Each row of R is roughly a mix of the hidden directions of one of several groups.
R (128 x 10):
[[  9   7   7 -13  15  -1 -19  20  -8   2]
 [  9  28 -12  -3  -6  15   7 -10   4  -2]
 [ 10 -10   5   8  26   6  11  -3 -18  -1]
 [ -1  -5 -24   1 -14  -6  10 -18  -8  10]
 [  0   1  21   7   8   6 -15  19   2 -16]
 [  2   0  30   1  15   8  14   5   2   4]
 [ 17  11   9 -16  20   7   3  10  10  -6]
 [  5 -16   6   2  19  17  15 -10 -12   0]
 [ 13  -3 -11   9  12  -1  12 -21 -11  15]
 [  3   0   5 -14   6  -5 -20  26   5  -6]
 [-22  -4   2  19  -6 -15  -4 -10  -1  14]
 [  9  -7   3   9  22  10   6 -11 -21  -6]
 [ -1  14  20  -4  24   3 -12   8  -3   2]
 [ -4 -13 -26  -2 -18  -2   2 -13   6   0]
 [ -6  12 -18 -14  -1  -5   6 -16  -5  20]
 [  1  -2 -24  -7 -14  -4  13 -16  -1  12]
 [ -4   9  24  -9  25  -6   0   0  -3   6]
 [-14  -6  -5  -3 -28   1  15  -4  13   0]
 [ 12  -3 -21   1   5  -2   7 -18 -19  10]
 [-10  15  -6  -1 -20 -14  -9  12  14   8]
 [-18  -5 -17   0 -25  -7   5  -4   4   9]
 [-13 -12  -2  21 -13  -4   6 -12 -13  12]
 [ 10   3   6   7  26   3  -2  -4 -22   6]
 [ 13   6  23   2  20   9  -6   7   3 -10]
 [ 14 -22  -3   2  12  12   6  -5 -10 -17]
 [ -2   7  -9   2 -24   0 -17  20   3  -8]
 [-12  -7  -7  21 -16  -9   1  -9 -15  11]
 [-15  -9  -5  21 -19  -1   3  -5  -9  14]
 [ -8  -5   4  -6  -2  -6 -24  26   1   3]
 [  7   5  26  12  14  13  -4  11  -2  -7]
 [-10  -7  -4  -9 -25  -3   1  -1  18 -15]
 [ 14 -11  21   1  16  -7   0  13   2 -14]
 [  3   0  13 -12   3  11  -9  21  10 -20]
 [ -6  -3 -29   1 -16  -4  -9 -13  -1   5]
 [ 16   6  19  10  22  11   1   4  -9   0]
 [-21  -4 -17   1 -23  -8   5  -5   3   9]
 [ -7  -7 -15  -4 -27  -6  11  -9  11   1]
 [ -8  -3 -22 -13 -19 -12   0  -5  11   6]
 [ -5   6  26 -10  13   7   9  15   6   5]
 [-20  -6  -5  16 -15  -7  -9  -7 -12  15]
 [ -8  -6 -24 -15 -18 -11   4  -8   8   1]
 [-17  -3 -19  -2 -20  -9   6  -7  -5  14]
 [ -1   5  22 -10   7  -1  12  23  10  -4]
 [-17   6   9  -7 -12   2  14 -14  14  16]
 [-17  -6 -19   3 -22  -6   9  -7  -3  10]
 [ 19   5  20   3  22  10   2   2  -6  -4]
 [ 13 -17 -15  -2 -14   1  20  -6   8  -6]
 [ -5  -8 -14  -1 -10   5  25 -18   6   5]
 [ -3  -1 -21   9 -15 -10  -6 -21  -1  10]
 [  7  -5  24  -1  17   6  17   9  -1  -9]
 [-15  -5  -6  -1 -27  -1   8  -3  18  -3]
 [  9   6  12   3  25   2  -9   1 -21   5]
 [-16 -14  -2  21 -15  -8   4 -12  -5   7]
 [ -2  -3  22   0   9  11  -5  16  15 -16]
 [  2   9  21 -19  17 -13  -2   9  -6   0]
 [  3   1 -25  -7  -7  -4   8 -18 -11  13]
 [ 13   1   8  10  26   2  -1 -11 -17  -2]
 [ 18   5  23   0  19  12   2   5  -1  -7]
 [  5 -10 -18   5 -22  -2  -4   6   8 -17]
 [-10   3 -10 -11 -27  -3  -4  -1  18  -1]
 [ -5   6  -8  12 -13  10 -24  14  -3  -9]
 [ 18   3  16   8  21   9  -3   2 -15  -4]
 [-20   2  -8  15 -17 -10 -12  -4  -6  12]
 [ -1  10  21  -1  10   5 -15  21   7  -8]
 [  5  11   0 -18  10  -4   2  11  25  -8]
 [ -4   9  24   3  16   7 -13  14   6  -5]
 [ -2   5  28  -7  14   9   7  14   4   4]
 [-16  -5  -4   5 -26  -1  13  -9  14   1]
 [ 17   6  19   9  21  11  -3   6  -7  -2]
 [-12  -1  -9 -15 -23  -2  -1   3  21   6]
 [ 12  -9   2  11  19   5   6 -15 -20  -7]
 [ 17 -18 -13  -1 -10 -11  13  -6 -13  -8]
 [  3   6  22   7  13   5 -15  19   2  -9]
 [  9   6  15   1   5   6 -16  28  -3   0]
 [ -4  10  21   1  12   6 -17  18   4  -7]
 [ -7  16 -13  -4  -3   5  13 -22  13   8]
 [-18  -4 -10  14 -12 -16  -9  -9 -13  10]
 [ -3 -28   6 -12  13  -5  -7   5 -14   4]
 [ -6  -2  10  -6   4  -7 -18  27  11   2]
 [ -9  15  -5  -1 -19 -10 -13  17  13   4]
 [ -7 -17   8  24  -5  -7   3 -12 -16   2]
 [ 18   3  18   8  21  10  -1   2 -11  -5]
 [ -1 -17  17  -3   8  -2 -21  17  -3  -7]
 [ -9   7  24   0   8   4 -12  17  11  -8]
 [-12  15  -3  -1 -23  -5 -10  10  16   7]
 [-15  13  -5  -8 -17 -11  -3   9  16  13]
 [ -1  15  21   1  20   5 -14  12   2   3]
 [ 12   7   4   2  26  -6 -21   4  -4   1]
 [  7 -19 -14   1 -14   4  20  -9  10  -6]
 [ -4   5  30   5   5  13  14   7   6   3]
 [-16  -8  -9   4 -28  -1   6   1  11  -6]
 [-13  -5 -23  -8 -17 -14  -4  -6  10   1]
 [ 11   4  21   5  23   8  -8   7  -7  -9]
 [ 17   8   5  -5  28  -4 -15  -1  -4   1]
 [ 15  10   7  -1  23   4  -6  10 -12  16]
 [ 15  -9 -13   3  15   1 -10   2 -18 -17]
 [-18  -4 -11   1 -27  -6   4  -1  14   2]
 [ -1  -5  -3  12 -12  14  25 -16   5   4]
 [ 20  -2   6 -20  18  11   2   3  -3 -12]
 [ -4  -4  -9  14 -19  11  20 -15   1   3]
 [ 15   2   1 -21   7  13   1  12  12 -15]
 [ 11  10   3 -22  14   5  -7  15  12  -9]
 [-18  -4 -19  -5 -21 -12  -2  -4   7   6]
 [-16  -1 -10 -12 -19  -2   9  -7  15  14]
 [ -1  -1  28  -7  13   9  14   9   5   4]
 [-16  -3 -15  -4 -22  -8   4  -5  16   5]
 [  4  -3 -26  -2 -16  -6   9 -14  -8   9]
 [ -4  18   3   5 -14 -13 -16  16  11   7]
 [ -4  -5  -5   8  -4   5  23 -26   0   3]
 [ 14 -14   6   9  19  11   9  -1 -15 -12]
 [-10  16  22   3  18   0 -12   7   3   8]
 [  1  16  15 -12  13  -3  -9  22  -1  -5]
 [ -2   1 -27  -5 -18 -13 -13   1   4  -4]
 [ -3  12  25  -2   7  -1  12  20   6  -1]
 [  7 -17 -12  -7 -22   0   9   5   6 -17]
 [ -5   8  23   3  12   5 -16  18   5  -8]
 [ 12   5  10   0  26   4  -9   4 -20   0]
 [-11  19   5  -1  -5   6 -21  19   9   0]
 [-12  14 -14 -13 -11 -14 -14   0   7  13]
 [ -3 -11   0  21 -13   2   1 -11 -23   5]
 [-10  -1  -4  -7 -23  -4   5  -2  27   0]
 [ -5   5  -2 -14   1  -5 -26  22   3   1]
 [ -2 -10 -23   1 -20  -6  12 -15  -2   5]
 [-11  -1 -14   0 -13   1  19 -15  19   2]
 [ 16 -16   1  -9  21   2   4  -7 -12 -14]
 [  9  10   0 -25  16   3  -4   9  14  -7]
 [ 15 -12   7   8  21   5   8  -2 -16 -13]
 [-11 -10  -4  23 -17  -2   9 -10 -10  10]]

Here is one row from each group, named. Which group is each of the other rows in?
[ -1 -19 -21  -9 -15   4   5 -13   7  -6]
L
[-23  -1  -7  11 -12 -18 -14  -3   0   9]
E
[-20  13  17  -6   6   3  -2   4  20   9]
Q
[ 14   2  21   9  20   9  -6   4  -4 -12]
H

[ -7  -7 -17   1 -18   9  16 -19   3   0]
E
[  5  -5 -12  12 -12  -1  20 -20 -10  -6]
E
[-2 14 30  5 10  8  6 12  0  2]
L
[ -2  -7 -28  -5  -7  -7 -12 -16  -3   7]
L
[ 15  -9  14  -5  20 -11  -6   8 -10 -14]
E
[  1   3  27   9  16   1 -10  14   2  -6]
Q
